In the rows, 100 means zero.
One turn moves each row of this set onto another row. After a few examples, where does it send each row asked below?
suvo:  95  89  96 112  93 108  91  93 107  94  96  93 121  75 108  94  93 120 108
pes:  88  96  97 107  87 104  87 105  98  94  96  95 124  75  99  91  91 118  96
kag: 100 111  99 108 108  93 118  94 112 105 109  92  86  61 105 100  96  88  94
begi:  91 100 106 116 101  94 102  99  51  87  91  93 108  76 100  92  98  86 111
fepu: 106 111  92  98  92 110  94  86  91  97  93  91  91 107 100 101 101  92  91
Vof:  99 106  87 132 106  97 114 102  57  93 116  93 109  76 109 101 100 113  91
muk: 116 112  93 120 109 111 120 102  90  94 129 105 115  74 104  85 105 106 107
Bibub: 110 103  91 103  97 108 100  81  94  98  93  89  88 110 105 101 100  92 100
ledo:  87  91  91 111  85  92  95 116  90 101  99  96 125  84  96  89  86 115  97
terod: 104 111  89  97  89 103  98  97  86 101  96  93  93 112  95  97  97  89  89
Far: 109 109  83 124 103 106 119 100  71  99 130  98 117  76 113 101 100 107 105
balid:  88 111  95 111 103  82 116 104  91 107 103  89  85  65 100 104  91  90  81
fiz:  93  81  88 118  90  87 105 110  93 105 101  94 123  89 103  91  84 114 111
Medi: 107 104  87 102  92  96 105  98  86 105  97  92  91 118  97  96  95  88  97
Seneb:  92 107  89 113 102  81 123 102  92 113 111  88  88  68 107 109  88  86  91
Nuf: 105 103 102 108 100 107 111  95  73  94 109  99 116  75 105  90 100  77 133
Toz: 106 104 113 108 106 108 106  96  81  85  99 102 109  73  96  77 104  81 125
Pudum:  96 101  98 112  97  99 108  97  54  95 104  93 115  77 107  99  96  79 124
Ruro: 111  99  88 106  97  99 107  88  91 103  95  89  88 117 103  99  97  90 104
Det: 101 106  99 132 114  96 111 105  69  84 105  97 102  75  99  85 104 118  84
lokek: 112 111 102 125 115 105 115 104  89  84 113 105 105  74  96  75 108 113  95
zikon:  97 103 115 114 106  99 101  99  67  81  87  98 104  73  93  79 103  87 111
vuvu:  93 113 101 109 107  89 113  99 103 102 102  92  84  60  99  99  95  91  82
Bof:  98  80  91 119  95  97 102  97 104 100  99  92 120  83 111  94  88 117 118
Puz:  99 107  91 111 106  88 124  96 104 113 114  90  89  65 110 107  91  86 100

fepu moves to -> Bibub
begi moves to -> zikon
And these:
ledo moves to -> pes
Vof moves to -> Det
Seneb moves to -> balid

One turn moves each row of this set onto another row. After a few examples, where does it send each row asked below?
Dizam: 101 113 102 105 111 100 104  88 109  95  99  92 107  98 108 111 108  76  82  90 102 101  87 117 119  88 105 101 101 102 111 108 117  95  95
vadug:  75 104  88 101  94 126 111 106 124  93 114 120 101  85  93  97  99 113  92  96 110  98  98 102  89  97  97 110  96 109  80 106  86  97 110
rutar: 106  98  97 116 102 118 114 109 109 110 100  98  67 107 106 112  77  98 102 100 106 109  85  97  88 111  87 107  87 109 100 110  89  93 100
Lilob:  87 114  83 105  99  94  97  82 103 101  96  96 104  92  84  89 111  89  92  91 107 119 110 107  97  87  92  99  99 103 103 106 115 100  77
faz:  87 102 102  98  93  90 105 108  83  84 109  98  99  93  86 125 107  85  82  95  81  96 105  82 108  99 105 107  96 111  95 106 107 116  97
Gubos:  91 112 102  91  98  84  84 110 109  90 103 102  90  97 104 114  93 108 107  90  93  95  95  80 110 109 101 130  83  96  95 105 111  99 123
kide:  90  77  98 105 101 109 121 110 116 107  95 112  90  85  90 105  91  91  95  91 104  61  91  86  81 105  98 106 105 105  98 116  94  98 103
Por:  92  81 110  91 113 111 120 110 105 106 104 107  79  99 111  89 100 103 101  92 110  96 106  98  92  84  87 112 103 100 100 103  89  68 108
veb: 105  97  85  81  94  83 102 113  92  91  95  90  88 104 103  78 113  97  91 106  97  92 103  75  93 104 103 106 113 105  86 103  87  93 100
malod:  89  94 110  92  95 101  88  95  97  87  93 101  87  83 101 112  87  90 102 109  85  77 110  93  73  89  99 118  91 105  98  91 103 109 111
Tolek:  84 103 112  93  97  87  96 104  86 106  87  99 101  97 109  95 102  82  98 104  92 112 101  72 111  97  87 118 102 103 105 101 106 114  88
ros: 100  87 116  85  93 111 114 108 102  96  79 101  83 101 108  99  90 107 107  82 112 124 103 100 101  95  86  95 112  94 107 106  94  83 114
gaten:  96  89 113  96 102 100 106  83 108  90  96  82 106  98 104  93 119  80 101  91 102 110 103  90  96 101 112 118 108 125  81 105 105  92  86
bevi: 103  98 122  91  99 116  99  96  70 100 102  74  92 111  93 111  88  95 113 101 103  94  97  99  85 100 101 108  92 113 102 106 101 108 108
besik:  97  92 109 111  89  99 121  85 118 107 101 111  92  96 104 106 101  99 109 101 105 111  82  92 107  96 101  88 112 103  83 109  75  81 100
gipe:  89 104  73  97 101  93 100 108  62  93  99  92  98 109  94 109 100  90  96  95 109  96 102  89 102 101  97 105  92 112 107 121 109  92 105
lebes: 100  83 102 111  98  97  83 101  92  86  89  87 110 115  72 112  91 118 110 103  88  88  97 104  91 104 104  91 104 110  96 114 103  97  98
Temi: 115 111 108  85  99 104  84  85 110  78  90 102 107  99 111 107  89  91 117 101 108 103  87 115 107  97 105 100 104  98  96 100  83  96 106
Zozi:  76  96 109  94  91 108 108 111 116 120  87 118 109 108  74 112  98 114  96 108  95  97 100  96  99 103  88 109 109  99  81  87 105 105 101
feb:  94  84 100  95  96 108 108 100 123 105  88 107  93 104  81 117  89 106 107  85 101 103 125 105  91 114  97  98 101 110  83 123  78  95  99
digot:  89  81 105 113  88  95 115  95 118  95  96 118  94  96  78 121 109  98 102  96  91 102  80 110 103 103  94  92 115 107  97  99  87 103  90
guki:  93 110 102  83 104  82 113  97  93 106  92  80  84 104  86 119 116  96  91 100 112  70 100 106  98 100 107 113 101 105  98 112  88 101 104
gavar:  90  90  97  86  95 117 111 111 108 101  75 111  97  92  82 107  88 100  90  87  95  94 128 104  78 103  94  93 107 103  88  97  99  84 116
bibos:  93  86 102 107 116 125 114 108 113 116  84 117 110 110 112 110  98 112  96 108 119  91  99  91 102 109 109  99  85 109  91 104  96  87 105
ginuk:  94 109 104 105 108  97 105 107  99  80 107 101 110  84  81  90 110 117 104  99 103 107  98  77 102 102 104 102  72 104 107  99 104  97  92
gorez:  96  97  95  92 104 102 102 104 102  93  84  99 107  88 106  76 104  90  77  94  88 107 123  86 104  88 100  97  91  97 109 102 117 107  99
ridev:  93  95  67  96  94 128 114 103 103  94 100 123  95  91  96 103  95  90  96 101 118  97 100 101  80 100  97 101  86 116  95  92 105  92 109
loku: 103 111  87 113  98  96  80 101 112 115 110  83  93 104  97 111  96 106  99  96 104  90  98 102  98 103 109  90  89 111 105 111 125  85 112
lozut:  95  70  97  99  97 112 128  97 102 104 109 119  94  98 105 108 106  80  98 100  98  79  82 100  99 102 103 100 103 108 112 103 107  93 116
meres:  92 112 107  88 107 109  95  81 108  84  98 101 113 103  91 109 108 113  97 100 114  99 103 114  80  93 110 113 110  94  82  90 112  96  91
dudud: 109  95  79 105 106 104  95  86  92  90  74 106 113 111 100  95  92  94 106 115  90  83  87 107  91 112 111 103  85 101  90  98  92  92 115
fima:  92  90  99  97  84  94  81  91 105  97  96  96  87  98 103  78 103 113 106 110  94  97  88  96  90  86  93 106 106  95 103  97  97 128 102
Nebe:  89  99  93 108 100  89 106  77 117 100  62  77  97  96  95  85 105  95  96  95  97  95 102 110  94 102 102 108  93 107  98 124  94  95 110
Silag:  90  98  86 110  84 111 102 104 104  96  92 103  72  96  89 111  90 106 110  92 117 121  80 109  95  91  78 100  96 114 103 100  91 103  99
Dibur:  86 121  87  92 105  91  92  94 101 114  77 103 123 103  95 109  98  78  91  96  98  84 100 108 115 103 100 111 104  98  92 109 106  95 109
kem:  93  89 112 106  94 108 103 110 117 128 104 104  85 102  80  98  93 117 107  81 100  99  92  88 104  94  86 110  96 100  79  93  94 107 102
zafa:  98 121 112 102 110 106  84 108 123 108  94  96 113  87 105  94  98  88  98 114  93 100 108 105 103 105 102  97  82 117 108  93  94  94  96
Sinid: 100 109  86 102  99  82  87 109  89  94  74  89  97 110  93 110  93 102  87  85  87 105 104 103 122  96  98  93  98  95  95 113  99  90 116
bepug: 107  91 106  89 103 103 111  79  99  96 111 100 103 105  96  79 107 111 103 111 102  92 101  98  92  83 107  95  94  83 110  97 119  93 106
nemim:  96  85 116  94 103 123 117 108 104 122  85 106 108 121 107 100  88  97 107 105 109 104  82  95 113 108  90 110  99 104 104 102 112  93 112

Gubos moves to -> veb
faz moves to -> Tolek
bepug moves to -> meres
And these:
ridev moves to -> digot
Por moves to -> vadug

One turn moves each row of this set onto another row. After a few examples, where does it send each row asked below?
zudeb:  76 119  76 116 113  85 111  98  98 113  90  98  66 101 106 108  98  57 104 112 123 113 120  84  78  97  82  82  88  83 116  98  89 125
fumap:  92  95  77  97 123  81 109  84  92 100 100  86  74 108 118  88 116  72 109  96 129 106 105 102  93  89 100  73  95  87 117  76 103  84
migen:  91 121  81 101 122  84 110  94  94 109 102 101  76 101 103  94  98  72 101 109 122 110 120 106  47  93 103 128 102  84 105  97 115 110
Biba:  83 127  77 118 113  92 111  84  93 110  76 119  92  96 122  90 100  74 120 105 132 123 130 112  98  88  99 103  93  77 104  91  99 117
zate:  97 119 108  82 119  75 123 106 113 107  93  99  70  96  95 113 101  81 116 113 124 115 125  96  99  99  93 101 111 104 110  95  86 111
losok:  94 109  82  98 115  75 111  93 111 100  93  96  77 106  94 102  93  74 128 122 131 113 117 103 104 104 120  81  98  81 112  98 100 129
zabik:  90 124  80 107 121  74 102  97  92  75 114  92  77 105 115  90  98  76  86 116 105 106 117 108  62  95  92  94 103  78 110  97 119  99
Nunuf:  92 107 103  97 120  64 108  87 110 114 101 103  78  99 111 100  84  73  90 110 118 106 117  94  86  84  83  69 101  86  98  91  81  85
kepud:  98 121  78 106 129  83 110 118  97 101 103 105  71 102 100  78 120  87  78 119 127 121 109  95  97  80 105 120  93  89 108 100 110  89
Doduk:  84 143  73 111 137 101 102 109 110 110 119  92  93  92  98 109  91  72  98 111 120 110 113 116  95  93 104  94 100  82 107  94 103 107
sevol:  97 117  99  97 118  74 110  88  92 120 109 104  78 102 105 100 100  68  80 113 123 111 140 105 122  95 109  83 108  80 130 100  90 124
Bili:  93 111  70  97 124  84 130  94 121 118 105  91  94 100 120 108  92  87 118 100 126 105 122  98  92  85 110  91 117  93 125  90 110 102
Vun: 112 129  81 101 118  87 129  94  98 112 113  78  80 110 107 103  81  70 118 110 130  92 123 101  89  91  91 107 103 101 110  81 112 117
rep: 106 129  75 125  99  79 107  97 100 126 105 113  76 116 106  97  88  58 108 116 118 124 128  95 111  92  81 103  94  85 111  97 101  92
tid:  94 118  85 114 119  68 120  94  99  96  98  96  79 106 109 106  92  79  54 114 128 106 127  96  80  92  96 112 107  72 116  91 121 109
Tetom:  96 114  76 110 113  81 109  98 113 128  98  91  91 109  90 106  78  75 110 114 125  87 118  91 113 100 100  93 106  96 102  99  92 117
tus:  93 105  75 131 109  76 116  97  99 102 105 111  63 104 107  83 115  94  87 109 114 120 102  93 105  80 106  81  95  77 107  92 113  95
ragi:  93 120 109 153 122  79 109  84  91 108 105  97  73 101 100  98  97  84  89 116 125 110 117 109  97 101  94 100  95  97  95  92 104  96
vuti:  99 117 101 113 118  84 112  99  86 105  90  87  89 114 105 110  83  58  98 110 121 119 121 112  80  88 101  97 102  90  94  81 109  77
bam: 105 132  92  96 118  83 108  94  80  92  78 100  82 118 120  89  98  96  95  95 135 100 118  99 104  86  89  92  95  86  96  90  98  87
Raduz: 100 120  94  90 107  78 106  79  91 117 103 113  64 112 109  83 103  94  88 111 123 104 117  92 107 104  89 126 109  92 113 103 118  93
dofup: 100 127  85 110 123  81 105  94 111  98  92  96  84 123  93 104  91  70 128 117 124 115 135  95 102 107 120  94  92  90 111  94 100 120
lasaz:  89 138  63 102 133  99 103 104 105 105 125  93  82  91 100  99 104  76 105 108 124 104 105 118 103  88  99  91  95  76 109  88 104 115
Bida: 104 129  98  99 115  79 108  95  84 111 101 103  79 112 103 111 109  78  83 106 125 110 147 106 122  92 109  96 106  80 128  97  94 121
pames:  81 108  70  98 133  84 108  81 102 111 106 103  78  97 115  78 108  78 104 102 126 106 115 101  57  97 106 113 101  86 118  98 110 108
Gusig:  85 114  77 121 106  78 110  86  96 116  94 103  70  98 115 111 106  81 113 104 145 108 107 109 116 109  82  89 110  83 123 107 100 100
vebil: 102 120  68 107 111  77 112  92 112 115  95 104  92 114  94 108  95  86 122 103 125  87 121  97 122  91 102  99 110  82 100  88  99 117
Posir:  84 106 108 112 122  71 103  84  78 104 107 101  79 103 108  98 118  82  80 109 109  89 122 101  98  95  85 104 124  95 104  99  97  92
pinos:  93  98  86 127 106  68 102 100 111 112  91 105  75  81 104  79  98  79  81 107 118 113 123 122  85  88 100  88  90  98 107  90  88 107
zoso:  94 106  92 101 111  74 107 100  76 110 104 109  82 107 112  76 112  81  75 113 100 103 121  94 105  80  96 105 118  91 103 101 104  89
rifa: 102  99  84 110 123  74 104  78 106 109 108  96  81  85 117  82 112  93  77 112 131 104 138 110  93  84  95 111  85  94 124  84 106 107
lale:  88 112  86 108 126  82  92  90  97  85 111  93  89  89 125  79 100  90  97 114 112 112 124 122  72  94 100  97  97  93 113 101 110  91
Teg:  98 131  90  83 132  81 130  91 106 100  95 110  79 117 109  77  93  72 111 106 125 114 122  85 117 106 102 100 114  93 112  89  98 112
lafeg:  92 128  76 136 117  70 112  93  95  83  84 106  72 117 106  87 105  78  74  91 124 100 119 107  88 101  96  97 100  79 107  82 105 110
ral:  90 111 102  95 111  69 105  77 110 124 109 114  65 104 104 103 100  90  85 114 114 108 120  90  95 104  86 117 117  91 116 105 109  88
fakap:  82 116 100 120 148  67 112  82 108 102 117 106  73  89  98  94 113  70  84 121 133 107 108 109  90  99  90 112 109  84 102  91 100  95

zabik moves to -> Posir
lasaz moves to -> Bida
And these:
fumap moves to -> bam
Raduz moves to -> migen
dofup moves to -> Tetom
pinos moves to -> tus
zate moves to -> Bili
rep moves to -> zudeb
fakap moves to -> rifa

One turn moves each row of this set onto another row. After a few examples, where does it send each row asked below?
Tof:  96  99 115 106  88  93  89  90  87 115 108 110 111  89
lil:  85  88  91  88  84 115  87  87  93 108  93 121  88 112
Nuvo: 107  98 129  69  85  93 100  99  93 104  83 102  86 116
morov: 114  80 125  75  97  97  84  85  79  87  74 110 110 110
Kef: 107  92 107  99  85  99  96  89  61  86  84 104 111  96
lata: 111 107 139  76  82  99  97  97  91 103  92 109 108 119
pob:  96 101 107  96  91  90  84  99  94 115 113 100 106  89
zemab: 103 100  93  73  84 118  73 111  95 101 101 103 119 104
Tazet:  95  91 108  66  93  87  85 100  80 107  61 118 114  99
vutiv:  89  88 101  79  77 113 101  95  74 105  69  98 105  99
tagi:  84  86  91  91  85 112  88  86  93 104  99 119  91 108
dubon: 116  99 119  93  89 103  77 103  81 108  82  94 100 131
vozit:  93 105 113  88  89 116  98  77  73 104  79 123 113 102
voz: 100  88  87  82  79 115  84 107  86  90 102 102 115 100
guge:  88  89  91  85  85 106  84  86  94 107  85 125  87 118
tuvo: 105  92 121  83  91  77 100 108  74  94  85 119 116  96
fazen: 119  92 125  75  92  95  97 101  90  88  89 103 103 122
Gul: 103  89 129  69  85  92  87  91  79 104  71 101  92  94
Lukig: 119 120 118  78  93 108  78 101  80 107  87 103  95 114
tofon:  94  88  88  85  77 116  86 103  89  90 106 106 115 102
Pulop: 102  84 111  93  83  97  70 111  79 115  78  95  95 122
rakuf: 102  99 118  78 111 114  82 100  91 128  88 104 111 106
zufut:  95  86 110  65  80  89 100 113  83 100  70 117 111 109
romo:  92  89  92  93  94  99  79  88  99 107  97 120  92 122
dis: 100 103  89  73  79 109  75 109  98  96 102 107 118 109
kereg: 119 113 110  81  99 103  68 104  71  96  93 114 100 107
dito: 104 100 136  71  79 104  82  89  81 104  76 112 121 106
von: 103  87 115  80  94  79  84 102  74 102  70 113 124  96
tepi:  93  94 123  77  94  88 100  94  84 108  77 135 109 111
Nir:  96  97 118  80  93  83  83  92  77 109  68 128 116 101
zabiz:  98  90  93  93  95 106  72  88  93 104  94 122  87 121
Dabuv: 106  92  88  75  81 109  84 111  88  90  96 102 121  99
Tud:  94  98 109 105  86 103  89  90  85 109 114 112 109  91
feg:  97  95 110 103  90  96  80 100  91 118 109  98 102  91
Pozen: 113 101 118  80 107 110  88 100  89 119  85  90  98 114
kon:  90  98 103 101  82 105  89  93  87 105 115 111 108  89

Tud moves to -> lil
Nuvo moves to -> fazen
And these:
Tazet moves to -> von
Kef moves to -> vozit
kereg moves to -> rakuf
feg moves to -> zabiz
zufut moves to -> tuvo
dito moves to -> Gul
Dabuv moves to -> Tof
dis moves to -> pob
tagi moves to -> tofon
dubon moves to -> Lukig

